The same turns and mirrors carry the whole set onto itself, and each row onto the other rows of its family. Which rows share a family with each named row? Give them in list order.
These 36 rows form 9 families of 4 rows each.
k237: [ 2 -9  3 -3 14 32  4 -2 15 -3 -8 17]
k219: [-15  28 -17  12  10  16   3 -16  -7 -13 -37 -10]
k438: [ -3  36 -19  13  11  14   4 -20 -12 -10 -28 -14]
k661: [ -5  -7  -2  -6 -24 -19 -18  12  -5  15  14  -8]
k76: [-10  -2  -2   7   5 -24 -12  15 -33 -23  11 -15]
k946: [  1  30 -13  19  19   6   3 -20 -11 -12 -29   2]
k802: [ -3  15 -25  25  22  15   6 -16 -10  -7 -33  -2]
k982: [ -9  24 -11  21   9  14  11 -22 -12  -5 -32   5]
k889: [ -6  -9 -11   3 -21 -12 -25   7   4  20  15 -14]
k374: [ -3  -3   4 -12  18  29   5  -9  19 -10 -12  12]
k292: [ -4 -10   0  -7  14  34  -1  -9  13   1 -16  11]
k430: [ -3 -14  -8 -18 -20 -17 -17  -4 -11  19  11 -10]
k229: [-11   7   2   1   6 -24  -7  11 -37 -16   7  -7]
k185: [  5  -6 -11  -8 -17 -15 -25  12  -8  22  10  -5]
k949: [  1   2  -8  -7  20  26 -15  -6  26  -7 -15   5]
k466: [ -7   0 -13  -7  22  37 -10 -14  15   0 -14   5]
k956: [-12   3  -6  10   3 -15  -9  21 -30 -16  15 -27]
k89: [ -6  27 -20  13   8  16  13 -25  -9  -5 -34 -10]
k871: [-19   3  -6  10  -1 -30  -4  14 -21 -15   5 -27]
k347: [  3 -10 -20   0 -21 -10 -27   1  -7  21  15 -11]
k405: [  3 -13 -10  -7 -26  -8 -12   7  -7  19  11   3]
k69: [-13   3  -1   6   8 -32  -9  12 -38  -8   5 -18]
k884: [-12   6   4 -14  13  33  -3 -16  17  -7  -9   4]
k256: [-11  -5  -3  -8  10  31 -13 -15  25  -7 -19  -1]
k648: [ -2  -8 -16   1 -23  -3 -20   3  -4  21  22 -13]
k192: [  1  -2  -4  -7  11  26  -1  -9  24  -9 -14  13]
k635: [  1 -15 -18  -8 -18  -7 -20   2  -9  19  17 -14]
k470: [ -5 -21 -11  -9 -11 -21 -18   1  -4  25   9  -7]
k397: [-10   3  -4   7  -5 -26  -9  14 -31 -19   5 -15]
k857: [-10  23 -17  19  16  15   0 -10  -6 -16 -37   6]
k642: [-17   9  -7   2  -2 -16   0  13 -38 -19   9 -25]
k111: [ -5  24 -20  16  16  13  13 -24 -12  -9 -27  -9]
k886: [-10  11 -15  16  20  13   6 -22 -17 -10 -41  -4]
k656: [-19   0   1  10 -13 -23  -1  10 -29 -17   8 -23]
k561: [  1  -1  -4  -1  16  35  -5 -11  19   1   1   6]
k55: [-16   2  -1   7  -1 -23   0  10 -36  -4  11 -29]

Same family as k466: k661, k857, k55
Same family as k648: k237, k438, k229
Same family as k470: k871, k256, k886
Same family as k69: k219, k889, k292
Same family as k656: k802, k430, k949

The same turns and mirrors carry the whole set onto itself, and each row onto the other rows of its family. Which rows share a family with each named row? Give them in list order.
These 32 rows form 4 families of 8 rows each.
k603: [ -8   6  -2 -25   0  16 -10 -13 -31   8  -2]
k258: [ -1 -20  27  12  11 -28   2 -16  14  11  -8]
k476: [  2  -7  20  13  -6  15  14   1 -10 -18  26]
k178: [ -1 -20  18  20 -11 -35 -10   2   3  23 -10]
k676: [-15   9  15   2  -1 -18 -33  14   3  16 -22]
k486: [  9 -15  31  33  -5 -10  -9  11  21  13   3]
k435: [ -2 -11   9 -10   9  10   0 -35 -24  27  -6]
k615: [-12  16  -5 -13  -7  10 -17   5 -23  32  -6]
k407: [ -4   2   7  -1 -21  -2 -38   8 -25  19 -20]
k990: [ -2  -3  18  16 -10 -14 -15  -4   0  37 -32]
k986: [ -3   2  31  19   3   8  14   6  12 -15  13]
k123: [ 13 -25  33  21   2  -6  -1  -6  14 -12   6]
k355: [  1 -12   8 -19   1  10  -2 -19 -26 -15   6]
k894: [-12  17  21  22 -18   1  -8  29   4   5  -8]
k581: [ 22 -12  18   8   1  13   6 -23 -19   6  26]
k184: [-10   8  13  -1  -8  38  -5  -1 -28  -1   2]
k525: [-17 -13   9   2   0  -4 -29  -6 -13  44 -18]
k938: [  4  17  20  13  -6 -28  -6  10  15  12 -13]
k795: [  0 -29   9  -8   7 -10   4 -28 -20  11  16]
k732: [  0   3  21  27  -7  -5 -16  19  16  35  -6]
k651: [-13  -7  17  -1   6  31  -1  -4 -19 -12  20]
k443: [  0   0  14  -5  -4  27 -30 -15 -28  17 -18]
k571: [-12  14   6   7  -6   3 -22  17  -1  43  -7]
k395: [ 12 -23  23   1   1   3   4 -19  -9 -23   8]
k293: [-26  14  17   9  -6  18 -22  23  -3  11 -13]
k917: [ 11  -6  26  10  19  -4  10 -18  10   4  23]
k527: [ -1 -10   1  -2 -14   2 -13 -18 -34  39  -8]
k625: [-15   1  25  22  -5  -7  -3  25  14  -5  12]
k189: [-21   6   7   2 -16  25 -23  18 -26   7   0]
k562: [  2 -20  14  -5   5  24 -22 -20 -29  10  17]
k855: [  5  -3  20  15   4 -31   2   6  14   6  22]
k865: [ 15 -17  18   6  -2 -20  18 -26  -7   6   2]

Same family as k938: k676, k407, k581, k443, k917, k562, k855
Same family as k184: k476, k986, k894, k651, k293, k625, k189

The same turns and mirrors carry the whole set onto itself, and each row onto the other rows of its family. Which rows share a family with each named row? Give them in list order.
These 40 rows form 5 families of 8 rows each.
k233: [-22  -5  28 -25  11   5  12 -23  -6 -14]
k556: [-17  16 -22 -29  12   3  -4 -33   5  -6]
k831: [-13  36  -6 -30   2  10   3 -25   7   1]
k440: [ -8   3 -12 -10 -18  19  -1  19  -8   4]
k194: [ 19 -12  18   8  12  -4   5  -1 -23 -22]
k807: [-14  -4  29 -17   6  -4  -6 -21 -15   6]
k9: [-23  24  -8 -12 -13   9  -4  19 -12  -5]
k773: [-13  11 -12 -34  -1  -9   7 -22  19  -2]
k324: [-18   0  33  -4   0  12  12  -1   4 -13]
k766: [ 20  11  10  -9  13 -10  11 -34  -7 -31]
k570: [ 13 -10   5  15   8 -12  18   4 -30   1]
k637: [ 10  10  -8   0   2 -13 -28   4   3 -11]
k393: [ -5   2   2 -40   5  14  39  -1 -14   3]
k726: [ 11   4  -3  16  10  11 -19  -9   6 -15]
k988: [ 14   3  12 -14  35   7  21 -27   0 -16]
k201: [-21  19 -25 -35   2  14  10  -9   7  -5]
k783: [ 15  30 -29   1   3   3  26   0  -7  -5]
k234: [  8   7   4  11  14   3   9   9 -42 -19]
k147: [-25   0   0  -5  -6  15   9  21 -27  -5]
k299: [-17   7  -1 -24  10   4  42 -17 -27 -12]
k419: [-11   5   5 -40   5   6  25 -10 -36  -1]
k672: [-13   1  -1   2  11  -1 -23   1  16  -9]
k627: [ 17  17 -38 -16  -4   5  10 -14 -21 -11]
k958: [  6  12 -11  17   7 -10  -9  -5  13 -20]
k568: [ 17  -7   2 -10  26 -15  20 -32 -12 -16]
k723: [  5  19   1   3  19 -13 -16   6  11   4]
k281: [ 24   5  16  -5  11  16  10  12 -33 -12]
k413: [ 23   7  -6 -22  22  -6   6 -30  10 -19]
k456: [ 10   2  13   6   0 -11  18  17 -30 -19]
k779: [ 20  13 -35  -4   6   5   4  13 -11 -12]
k243: [ -5  10  -1 -17 -10  12  36 -25 -33  -3]
k133: [ 12   6  -6 -30   4  11  40 -11 -32 -16]
k769: [-28   7 -17 -15  -1   1   3  19 -18   7]
k2: [-26 -11  22  -6  -3  -9   1 -18  -4  -9]
k40: [-23   0  31  -8  16 -10   4  -1  -3 -10]
k119: [ 29  10   9 -17   3 -16  18 -28   1  -9]
k517: [ 26   6 -34 -19  16  14   7  -8 -12   1]
k973: [-29  17  -9   3   7  15   2   7 -24  10]
k416: [ 19  29 -30 -18  16   0  14   3 -21 -14]
k317: [-16   2 -16 -18   7  12  10 -22  25   1]

Same family as k243: k831, k807, k570, k783, k723, k119, k973
Same family as k766: k556, k637, k299, k456, k769, k2, k416
Same family as k779: k233, k194, k201, k147, k672, k413, k133

